Each named move below is a turn or a mirror, shown by a few rows before and after it. Which moves, in which order, take the first row of each later pair to the second? The first pair is answered.
move defe:
[-17.4  11.4  26.8   1.2  -0.5  11.2  -3.2  -6.7] |-> [-17.4  -7.6  15.7  -8.2 -12.0   6.2  -0.8 -22.1]
[ -9.6 -34.6 -26.1 -25.4 -18.0  -6.3  -9.0 -24.4] |-> [ -8.8  35.8  11.4   1.4  28.5  12.9 -14.8  29.4]
[ 32.5   6.3  31.4  -9.6 -37.6  -2.4 -49.5  35.3] |-> [ 31.9 -12.9  20.5 -19.7 -51.7 -10.5 -49.2  21.6]
move rano:
[-14.3 -17.8 -31.7   2.6  47.7 -14.4  34.9 -28.3] |-> [-42.4 -18.2  -9.1  -4.1  51.4 -19.8  24.0 -16.9]
[-12.2  37.5  31.2  36.7  18.0  17.9  16.8  10.6] |-> [12.8 38.2 13.3 42.8 15.6 24.8 24.0  3.4]
[ 56.6  15.1 -22.5  21.3  -6.2  21.7   0.5 -16.1] |-> [-35.2  14.5  52.0   2.5   1.4   3.8 -30.9  14.9]
[ 14.0  -8.6 -28.2   5.7  16.3  -3.2  17.4 -20.6] |-> [-34.8  -9.2  12.0  -6.0  20.4 -11.0  -1.2  -5.2]
move sageg:
[-13.2   2.1  17.7   1.8  -6.7  -8.5  -9.7   5.0] |-> [  0.5  -1.3 -15.5 -14.4   5.8 -12.2  -8.8  -7.8]
[ 26.9  -1.6 -14.7  18.7  -7.0   9.7  15.8 -17.5] |-> [  4.4 -11.6  25.5  19.9 -27.0   6.3   0.3  -2.6]
[ 1.2 -9.2  6.1 21.3 -2.0 -0.8 20.7 -4.9] |-> [ -7.1 -23.1  11.9   2.5 -11.7  -9.8   2.9  -5.2]
[ 76.2  19.5 -22.5  32.4 -21.4  -3.8  -0.6  -6.7] |-> [ 41.9   6.3  35.4  33.9 -50.8  -9.1 -26.7  13.6]

(two moves a pair)
[-18.5 -22.2  -4.8   3.2  10.5 -21.5  -3.5 -16.0] |-> [-19.2  -4.7   0.4   0.2  25.1 -19.4 -14.4   2.0] => defe sageg
[ -1.8 -15.6 -24.7 -10.8   4.0 -13.1 -14.4 -10.4] |-> [  8.3  15.9 -14.7   4.1  25.1  -0.5 -14.2  10.0] => defe rano
[ 21.9  29.8  30.1  41.4 -20.4  26.4  -7.4  12.2] |-> [ 29.4 -13.3 -10.7 -20.0 -41.0  -0.6 -46.8  -5.9] => sageg rano
[ -6.3   8.5  -3.5  -5.9  14.1  -5.9 -15.9   4.6] |-> [  9.5   2.0 -17.4  -4.8   6.2  -2.9  -7.7  -5.6] => rano defe
[ 12.4  -9.7  -1.0  -0.8 -27.7   4.7 -14.6 -13.6] |-> [ 11.9   6.5  -1.7 -13.2 -13.3   2.8 -29.5   2.0] => defe sageg
[31.0 31.0 -5.9 21.9 26.7 19.9  2.3 13.4] |-> [ -7.8 -43.5 -15.0 -15.9 -16.8  -9.6  -5.8 -28.8] => rano defe
[-31.0  -9.0   0.2   5.9   6.9   1.6  14.7 -34.3] |-> [ -3.1  11.9 -11.3  21.2  20.8  12.9  24.6 -27.4] => defe rano
[-13.7 -23.2 -31.1 -16.2 -39.3  18.3 -19.3   9.9] |-> [  8.3  11.0 -41.4  19.5 -11.1  40.4  14.8  13.7] => sageg defe
[-26.5  -9.9  44.0  23.9 -18.2   0.2  19.6  11.7] |-> [-11.1  30.1  17.5 -10.1  32.5  -1.3  -9.0  39.9] => sageg defe
[ 29.2  18.7 -29.0 -36.9  23.9   5.5 -48.4  20.2] |-> [ 24.4  48.0 -12.7  -0.9  43.2  20.1 -19.6  28.3] => rano sageg
[-47.0  -8.4   3.7 -19.8  11.8 -16.7  -3.0  -9.2] |-> [  9.3  32.2 -19.5   8.5  34.3   7.5  14.7   2.5] => rano defe
[ 50.0 -19.1 -56.5   6.0  -3.1  21.5  16.9 -20.8] |-> [ 13.7 -31.9  22.1  42.9 -47.1  28.1  18.1  -9.3] => sageg defe
[ 29.7  14.3  21.5  17.2 -18.5   3.7  -7.1  30.0] |-> [ 28.5  -9.0  -5.3 -25.5 -18.8 -13.3 -30.5  16.0] => rano sageg
[-19.7 -32.4  18.2  29.2 -17.9   8.7   9.6 -13.3] |-> [-21.9 -45.9  -6.9  -1.6  -8.6  -4.8  -3.6 -21.3] => sageg rano
[ 29.3 -13.3  33.7 -26.7 -43.1  -0.9 -17.1  10.3] |-> [-16.9  -0.7  39.0 -44.4  -7.4 -13.0 -19.1  20.8] => sageg rano
[ 36.2  10.8   1.9 -20.3  -8.9  -7.7 -26.6  22.2] |-> [49.3 23.7 -6.7  6.4 -3.8  2.5  0.1 14.2] => defe sageg
[ -6.6 -13.4 -12.6   5.6  11.8  -8.1   7.6  -5.9] |-> [-3.0 -6.9 -1.5 17.5  6.6 -2.4 13.0 -2.0] => sageg rano
[-45.7   2.9  42.3   6.8   4.0 -12.9  -8.0 -20.1] |-> [ 30.3  31.2  -6.1  34.9  14.4   9.0  19.0 -26.4] => rano defe
[ 41.6 -14.4 -17.8 -22.7  -3.6 -14.0 -23.8 -20.9] |-> [ -2.4   4.0  28.3 -24.9  13.1 -17.0 -42.5   8.9] => rano defe
